Rows are one point carried round by a steady rotation, each followed by how many steps it has turned.
The counts run from 0 to 296.
[137 127 112  91 136 135 124 120 183 135 152 110 116 140 117 131 144 121
 131  80 142 109  91 132 116 158 122 128  97 128 144 103 133 195 120 136
 135 101 174 158 118 161 145 144 149 140 188 110 181 129 174 111 130 112
 124 162 110  95 157 136 169  70 124 160 171  94 135 106 142  90 172 127
 126 135  93 165  91 123 109]  164
[150 153 149 104 131 134 117 133  67 105 142  97 168 125 122 112 141 153
 165 159 108 119 157 149 169  94  74 147 155 127 127 128 125 108 124 135
 100 146  96  84 194 129 133 126 106 114  65 157  90 123 117 119 113 162
 127 130 144  99  74 136 126 180 118 151 115 174 131 129 136 173 119 111
 108 106 119  65 169 149 140]  239
[137 117 102 132 127 102 128 159 144 154 103 139  83 139 101  82 133 137
 138 106 131 175 139  95 119 166 147 136 106 136 122 141 157 143 141 159
 134 117 177 165  85 142 144 156 161 135 167 104 135 135 137 141 139 159
  58 156 127 158 155 134 148 119 145  84 154 108  98 110  72 106 110 118
 137 118  93 105 100 108  89]  5
[138 164  80  74 125 178 115 103 112 146  88 166 145 124 135 150 110 171
 174 145 147 126 148 141 130 121  82 119 166 130 100 101 151 120 151 112
  88 120 136  82 153 135 148 100  88 139 143 108 159 106 103 109 167 168
 122 130 156  93  99 158 138  93 129 156 156  96 138 131 173 147 125 131
  96 131 161 104 131 182  94]  64
[129 139 139 159 127 115 141 155  94 123  60 175 128 115 126 117  98 145
 125 174  79 181 149  96 121 146 137 161 150 171 105 159 117  95 149 144
 136 123 100  94 101 122 107 131 133 144 119 111  55 112 114 169 153 124
 123 130 140 186 123 108 118 180  99 101 132 126 152 177 126 137 101 103
 117 129 118  73 133 140 141]  89
[ 81  93 132 133 140 111 118 126 101 134 116 162 116 117 111 173  78 137
  90 194 128 157 118 144 119 143 109 122 115 131 119 115  93 106 148 164
 148 140 161  72 103 121 130 140 150 101 100 144  72 108 101 109 123 137
 120 153 165 122 130  52 147 145 102  91 118 132 127 142 108 115 137 139
 125  78 133 123 110 202 118]  203
[154 137 152  98 139 109 117 161 142 112  84 169 117 146  94 132 114  98
 106 170 117 195 146 132 153 182  68 122 119 131 133 158 139 156 134 164
 154 147 129  99 119 128 154 127 164 149 116  91  99 133 112 139 135 134
  56 165 145 116 140 119 108 192 135  77 115 140 117 124 113  96 141  95
 152 139  95  61 159 109 132]  216
[ 94  80 142 162 149  82 147 128 156 166 114 146  97 141  99 120 132 129
 108 134 110 170 117 124 114 120 134 150 108 146 102 141 141 119 155 170
 165 122 152 122  90 106 129 193 137 109 145 145 106 156 117 126 115 146
  55 136 123 159 164 109 145 178 124  65 155 140 127 107  69 108 125 107
 143 143 124  95  96 140  73]  8
[ 83 132 112 110 105 120  57 156 117 121 104 144 115 131 133 141 102 137
 141 167 103 156 163 149 133 151 137 118 103 147 120 129  79 108 164 158
 150 138 145 109  80 115 116 124 161 118  88  97  96 155  88 134 102 149
 151 155 125 149 127  60 160 151 119  93 127 124 101 144 144 138 136 147
 113  44  89  94 134 122 168]  233
[143 107 141 123 132 125 127 117  61 143 102 185 159 112 128 161 109 137
 101 220 100 170 142 131 132 124  75 174 131 160 137 158  92 117 138 160
 122 141 113  69 131 132 126 145 127 167 119 139  59 135 107 158 152 123
 120 131 136 130 113 111 121 155 137 130 151 127 151 162 128 106 105 109
 101 152 115  88  94 134 117]  58
[106 133  75  99 135 156  93 133 175 142 117 177  96 139 127 155  85 140
 156 118 157 173 137 147 142 139  99 129  98 108 104 132 119 122 179 134
 127 139 197 110  67 127 164 136 148 135 184  74 152 155  92 126 129 172
 100 172 135 120 168 109 145  94 164  94 169  84  85 107 132  99 142 127
 124 130 116  96  99 128 100]  37
[126 102 140  95 128 121 151 109 192 139 158 127  99 141 125 119  99 132
 104  87 141 137  76 152 118 136 127 143  99 149 120 146 147 191 111 127
 161  90 181 142  83 145 137 133 153 135 192 109 164 138 183 143 136  98
  97 174 142 121 149 145 156  97 101 136 154 111 150  88 139  78 182 111
 123 148  88 142  94 134 102]  165
[ 88 144 154 171 160  96 171 116 124 129 141 143 154 109 153 140 136 147
 109  82 108 139 103 129  97  59 144 173 134 129 105 146 117  76 162 127
 131 100  80 106 105  93  89 175 102 122 130 160 106 118 128 131 142 131
 146 129 108 168 107 114 126 166  86 149 134 144 193 133 134 141 145 101
 103 153 158 114 132 179 121]  285
[ 98 124 126 116 139 122 114 131 124 140 114 163 108 143 138 151 129 119
 111 140 121 162 127 188 137 114 118 138  82 118 112 162 124 125 187 164
 136 128 147 123  78 125 141 156 148 148 162  78 106 162  97 122 131 168
  66 178 124 135 166 120 139 163 153  61 156  97 116  97 115 118 119  88
 124 145 114  50 105 128 113]  39
[140 156 128 165 112 123 122 153  86 152  58 196 143  98 103 127 121 135
 139 163  71 181 164  80 112 130 158 139 138 154 102 120 110  84 130 168
 125 117 100  95 104 111 105 150 112 128 116 107  91 110 105 149 160 140
 154 116 109 170 115  84 131 166 100 113 138 107 142 194 131 141  93 121
  98  97 131  90 151 167 143]  90
[120 130 119  83 152 150 134 118 125 150  84 148 149 138  87 167 129 159
 128 160  82 139 158 167 100 139 113 141 156 107 112  78 109 138 139 133
 134 148  92  76 150 115 126 133  80 118 105 170 174 131 131 108 126 129
 104 133 139  90 106  79 116 137 143 130 121 162 124 146 126 138 155 118
 133 101 129 112 161 196  70]  222
[115 108 124  62 123 160 140  85 152 117 103 142  96 162  91 118  70 154
 102 104 158 128  90 187 110 157 125 127 130 151 100 115 144 177 135 118
 165 101 175 119 116 158 155  89 133 143 147 101 149 132 162 137 172 101
  79 160 175  95 133 142 144 123 128 125 137 132 142  81 139 116 148 125
 138 123 101 135  90 165  93]  196
[124 163 118 142 128 120 150 129 202 130  93 179 138  99 147 143 120 126
 132 106  96 170 121  92 100 131 145 165 116 135  90 148 112 106 152 126
 146 120 135 101  69  95 124 131 144 132 202  98 167 143 130 180 142 123
 162 155 109 159 143 117 140 119  88 127 180 102 144 127 159 103 174 107
 100 141 137 127 129 103 145]  280
[149 147 125 128 100 138  97 156 130 132  66 177 115 123 121 140  83 133
 126 159  91 194 161  90 118 188 133 150 147 158 100 132 102 114 137 145
 153 129 133  89  85 135 120 100 154 135 128  89 109 118 125 169 131 117
 171 133 125 160 125  81 134 139  92 138 143 112 132 172 156  98 123 141
 103  84 123 119 122 116 159]  87
[128 136 149 183 146  65 149 159 117 157 157 148 128  95 140 142 176 105
 144 120 109 135 114  82 139  68  98 138  93  96 156 147 150 115 130 170
 107 126 104 146 110 104 113 209 152 119 142 133  90 121 110  97 120 157
 103 130  95 146 142 116 114 141 121 128 141 113 124 128  91 105 128  86
 100 157 118  94 134 144 104]  155
[ 84  87 173 134 148 111 147 115  60 128 147 134 115 105 115 149  93 135
  90 174 146 153 107 138 135 113 106 140 133 157 118 119 101 110 148 157
 143 140 130  88 134 132 123 149 134 126  88 141  33 106 102 122 151 135
 106 128 179 111 112  74 138 176 116 104 109 145 150 143  97 143 119 130
 129  99 130  93 111 201 108]  204
[119 123  99  56 137 168 124 100 152 136 102 142 101 154  76 147 101 146
 120 110 167 117 113 162  98 164 116 118 115 118 130  69 137 183 106 128
 119  98 163 129 130 166 154 107 119 145 153 107 187 107 154 123 160 112
  95 162 151  78 138 125 163  87 135 149 134 111 135 104 147  97 151 134
 138  91 116 159  92 166  93]  195
[170 171 113  58 104 159  86 163 175  97  89 142 141 147 137 103 126 142
 178 120 115 154 168 120 154 171  82 140 138 122 117 133 123 158 123 126
 125 134 132  94 136 137 153  82 148 137 151  87 174 151 147 156 129 131
 127 144 124 114 118 146 151 111 114 138 174 137  95 118 176 111 162 124
 116  99  98 105 162  76 148]  245
[115 100 125  70 128 164 128  96 123 119 101 147  97 162  93 108 100 134
 118 116 154 146 117 171 113 178 150 120 103 174 144 129 149 175 133 143
 143  85 179 155  98 173 129 122 127 157 144  76 118 129 148 121 156 122
  83 175 155 127 142 144 147 134 153  99 124 109 148 100 128 109 139 123
 143 130  89 120  80 147  99]  197
[ 98 143 113  53 117 150  81 116 173 110  99 139 103 157 128 134  78 165
 141 132 133 159 127 176 137 163 154 116 129 156  85 130  94 122 174 132
 153 118 180  97  95 131 133  75 144 122 124  99 140 152 119 138 105 155
 124 154 163 126 135  91 166 152 109 101 129 125 112 116 154 152 137 152
 126  56 103 104 112 124 148]  230
[154 158 126  73 124 178 131 122 102 114  99 131 158 126 101 134 133 145
 118 127  95  96 135 161 132 150 119 132 130 130 168  73 112 163 113 126
  95 128  94 102 162 154 121 106 109 153  88 120 154  92 144 106 147 127
 180 145 125  65  89 107 126 117 103 179 111 144 176 168 191 139 147 137
 113  79 116 136 166 178 150]  79
[152 167 102  73 124 177 115 108  60 136  88 172 161 112 115 156 126 167
 164 150 132 118 173 140 140 112 109 135 151 128 129  90 140 113 141 136
  78 118 111 110 151 151 142 112  91 143 130 119 126 104 107  82 181 162
 120 119 146 106 102 141 130 119 149 150 146 113 150 142 154 147  94 139
  95 138 138  88 122 168 104]  63
[146 131  82  84 133 161 118 121  70 155 115 134 140 134  98 115 144 187
 156 123 150 130 155 146 158 117  92 141 122 122 132  90 154 147 117 164
  95  91 158 127 157 156 147 136 102 140 154 118 150 127 127  91 140 158
  74 132 152  99 112 172 144  91 177 145 168 103 107 112 121 133  99 127
 108 121 106  84  89 142  69]  32
[123  90 139 173 138  85 132 137 100 174 133 105 157 118 111 126 175 150
 134 125  90 120 133 102  99 108 170 185 102 143 137 110 114 131 110 177
 135  90 113 156 116 111  92 213 125 113 111 202 134 127 173 112  93 127
 162 110  91 165 114 101 155 109 122 171 144 146 157 155 100 146 136 112
  86 113 101 143 104 142 109]  140
[156 112 101 100 128 131 113 138 201 137 121 110  86 146  90  72 100 145
 143  93 154 148 104  84 131 156 125 130 133 141  99 113 162 144  99 147
 177 136 178 120 141 147 160 112 152  84 185 137 164 152 153 157 125 123
  64 145 162 129 141 152 143  94 136 117 167 123  93 105  99 116 166 122
 129 133 119 144  92 111  88]  3
[158 164 128  53 122 151 103 121 130  96 131  93 163 138 137  94 127 161
 176 126 123 112 133 132 186 134  75 135 164 127 104 116 126 134 119 122
 120 144 104  75 197 143 134  76 109 125 111 136 139 140 140 124 124 139
 108 135 147  79  93 163 119 128 107 154 138 165 106 118 147 151 146 124
 116 115 106  88 155 111 124]  242
[153 150 133  62 106 176 108 126 146  98  76 138 130 143 137  93  82 141
 151 136 129 157 109 127 130 183 130 143 152 172 103 149 106 137 110 114
 153 109 153  85 119 156 132  51 138 158 136 101 134 116 151 187 142 104
 169 145 155 115 119 134 145 143  91 149 148 131 150 129 181 132 140 153
 110  90  97 137 125 114 165]  84
[103 115 154 124 138 111 112 139  83 113 119 133 141 125 133 132 125 144
 119 165  91 170 147 162 160 108 117 142 140 159 126 163  95  90 158 145
 130 149 118  87 122 113 117 142 140 113  74 137  55 144 103 125 107 135
 124 136 145 138 104  80 129 203 110  97 112 165 109 153 121 150 112 111
 105  84 116  67 151 128 176]  235
